In the data rows, 50 means zero.
Here are some points:
[7,42,63,16,47,64,57,83,39,56,95,48,57,45,62,71,28,15,99,75,14,13,61,54]
[69,24,22,54,27,63,55,46,55,53,8,57,65,55,77,49,53,47,27,77,82,70,41,19]
[27,99,70,53,69,42,29,51,37,17,95,50,66,63,5,61,36,39,81,15,16,29,68,47]
[73,42,29,51,52,58,58,45,61,57,23,47,49,20,65,38,59,57,21,53,93,81,63,47]
[23,48,79,53,58,35,61,68,42,50,72,45,52,43,42,68,35,47,65,52,24,24,56,54]
[31,40,64,44,61,51,58,63,54,44,69,46,47,30,50,55,49,49,44,44,52,32,55,60]
[68,90,39,52,45,65,38,74,27,59,52,46,35,24,99,43,62,48,69,71,40,46,55,48]
[76,99,57,49,28,49,20,71,25,49,45,63,42,46,95,40,49,44,72,70,23,64,53,49]
[58,57,57,50,83,36,28,20,57,28,80,45,28,63,0,37,61,57,52,1,44,38,57,80]
[64,30,36,56,30,42,56,41,61,54,6,64,57,61,77,51,48,52,26,74,74,73,41,33]
[23,76,54,54,75,56,50,57,44,40,99,35,59,45,18,59,36,30,81,17,42,33,77,62]
[69,99,65,61,30,41,30,76,25,54,47,58,54,46,92,45,44,42,72,68,23,63,55,46]
[38,22,45,50,80,60,50,42,61,54,87,20,18,42,0,36,56,46,64,11,57,48,59,82]
[21,62,49,45,64,57,49,68,49,34,90,34,43,45,28,68,35,41,73,39,43,40,53,63]
[58,45,58,51,79,56,31,14,49,35,87,29,32,65,0,39,44,53,74,1,29,37,61,75]
[20,75,80,53,52,34,53,65,50,43,86,50,55,56,36,62,38,41,60,34,23,23,51,62]
[71,26,31,47,53,64,66,34,57,61,30,46,49,27,56,36,56,61,32,54,72,62,59,52]
[61,29,32,34,99,60,22,1,59,10,79,38,25,58,0,43,59,65,49,0,63,45,58,78]
[70,15,22,44,58,74,73,30,65,75,35,40,42,17,62,33,67,64,15,48,92,59,57,55]
[25,86,76,49,49,36,42,65,42,35,76,51,58,51,35,60,30,40,70,45,23,36,57,49]
[73,30,37,46,45,54,61,36,61,62,13,61,54,40,65,45,60,62,17,62,79,64,52,35]
[64,99,77,58,47,34,32,38,31,46,64,59,61,72,45,43,50,58,63,33,14,48,53,50]
[26,0,34,43,52,53,89,61,74,68,29,44,45,50,46,70,53,52,24,81,88,52,25,52]
[40,0,22,47,54,58,75,63,62,55,22,42,51,52,72,63,50,61,35,83,89,52,35,33]
[73,16,16,45,59,65,61,40,62,60,12,43,37,18,66,39,58,74,13,60,99,78,56,46]
[37,0,22,45,54,55,85,69,66,58,16,38,41,48,70,64,53,64,28,91,99,54,30,41]
[47,76,70,58,62,41,38,38,46,55,71,45,49,57,16,37,55,47,54,10,31,57,54,66]
[57,20,31,45,50,73,63,52,49,73,35,41,46,21,76,43,58,51,45,65,68,60,55,44]
[42,64,69,62,69,41,31,28,55,45,97,39,30,50,1,28,59,34,59,0,39,55,62,89]
[64,94,67,56,50,43,32,37,49,50,71,53,47,56,44,32,60,45,46,15,38,60,53,70]
Here are 23 more points, each followed by its number:
[67,30,30,45,58,76,65,39,61,68,46,44,46,12,68,21,72,52,26,33,82,60,65,54] 0
[16,72,85,49,51,33,50,74,41,38,74,50,54,54,41,67,33,43,70,50,17,27,53,48] 1
[21,0,68,57,63,33,88,49,68,60,62,45,55,50,23,67,49,47,37,47,52,25,35,74] 2
[80,99,51,45,43,57,19,61,33,43,52,57,39,39,88,31,63,55,55,42,37,61,55,54] 3
[21,97,90,48,42,32,45,48,43,26,96,55,67,78,21,64,25,44,79,32,0,13,45,63] 4
[33,32,61,45,56,54,62,60,59,45,69,45,48,29,44,54,54,45,34,40,60,35,50,63] 5
[33,0,28,42,51,58,71,89,56,60,10,43,42,43,81,74,45,54,36,99,88,63,34,26] 6
[77,80,55,49,48,58,33,20,40,44,45,61,60,43,53,24,71,64,36,28,42,46,61,41] 7
[50,74,80,29,51,43,16,27,45,14,76,51,33,81,2,33,43,49,81,15,0,21,38,78] 8
[46,0,37,50,14,58,83,57,62,78,16,51,62,59,89,65,41,43,38,96,65,53,21,41] 9
[74,70,39,51,59,65,37,24,44,41,46,52,49,37,45,26,67,66,48,30,48,48,61,44] 10
[74,48,31,41,56,70,32,38,44,45,29,52,38,24,76,26,72,68,30,39,72,67,56,43] 11
[65,96,52,58,33,53,35,84,28,62,44,52,43,35,99,49,50,39,72,79,30,60,55,45] 12
[77,99,61,51,51,51,18,41,33,33,63,61,49,55,58,23,63,56,52,14,30,55,61,54] 13
[46,19,43,45,33,40,64,51,59,40,17,64,62,85,68,64,46,74,39,83,58,31,23,27] 14
[71,99,67,67,27,40,34,72,33,59,50,60,57,47,87,43,50,35,67,63,24,62,56,49] 15
[82,97,43,66,64,58,25,34,35,41,50,52,51,35,61,30,66,65,51,21,40,51,68,47] 16
[56,27,28,51,35,43,58,57,53,48,0,58,63,61,81,58,48,64,36,89,72,60,34,18] 17
[59,27,37,53,37,36,58,44,57,45,5,63,68,78,62,61,47,62,32,83,70,56,35,21] 18
[46,10,42,57,0,40,81,60,60,82,16,60,67,75,93,79,34,38,47,99,55,50,15,35] 19
[38,76,59,51,60,41,29,64,46,47,60,45,30,43,38,37,58,47,59,27,44,73,53,65] 20
[39,67,59,57,60,40,40,48,58,52,80,44,31,52,24,47,55,49,56,16,45,59,49,80] 21
[65,38,31,57,22,50,56,51,56,58,8,62,72,63,78,58,48,43,30,87,74,66,41,16] 22
Which of these numbered points is nearest to each point below, ignoring the direction in which the first points spread most? Its number follows each.
[38,19,54,48,46,41,56,62,56,42,20,61,56,65,62,57,44,52,34,67,60,53,38,29] > 17
[60,54,54,43,72,49,20,21,48,25,73,39,29,69,0,42,46,62,70,16,28,37,54,65] > 8
[81,99,62,48,35,49,16,61,26,41,52,70,43,49,99,29,57,50,64,48,19,53,57,52] > 3
[34,83,70,52,51,35,38,56,48,28,72,52,56,52,30,58,37,45,56,36,35,43,59,54] > 17
[53,7,27,55,25,49,70,61,59,70,3,56,54,48,89,61,48,50,32,94,80,71,38,28] > 17
[23,57,76,60,64,27,55,63,43,47,71,49,57,59,35,73,36,47,67,51,23,28,54,49] > 1
[86,99,53,54,42,59,18,56,28,47,50,58,48,41,80,34,57,50,60,48,33,65,63,42] > 3
[19,0,56,54,58,40,98,45,68,72,48,38,62,48,13,71,48,50,33,61,66,38,34,60] > 2
[18,0,57,55,49,36,96,52,67,69,52,44,57,66,28,82,43,52,38,71,57,32,21,61] > 2
[2,54,66,54,62,50,65,73,42,58,99,33,68,48,12,71,27,15,99,43,24,28,71,54] > 6
[45,3,32,53,40,38,75,50,55,51,12,53,64,79,58,77,38,69,48,99,65,43,27,20] > 14
[48,22,52,57,4,35,66,54,49,69,12,66,69,80,84,76,32,42,54,99,41,49,19,31] > 19
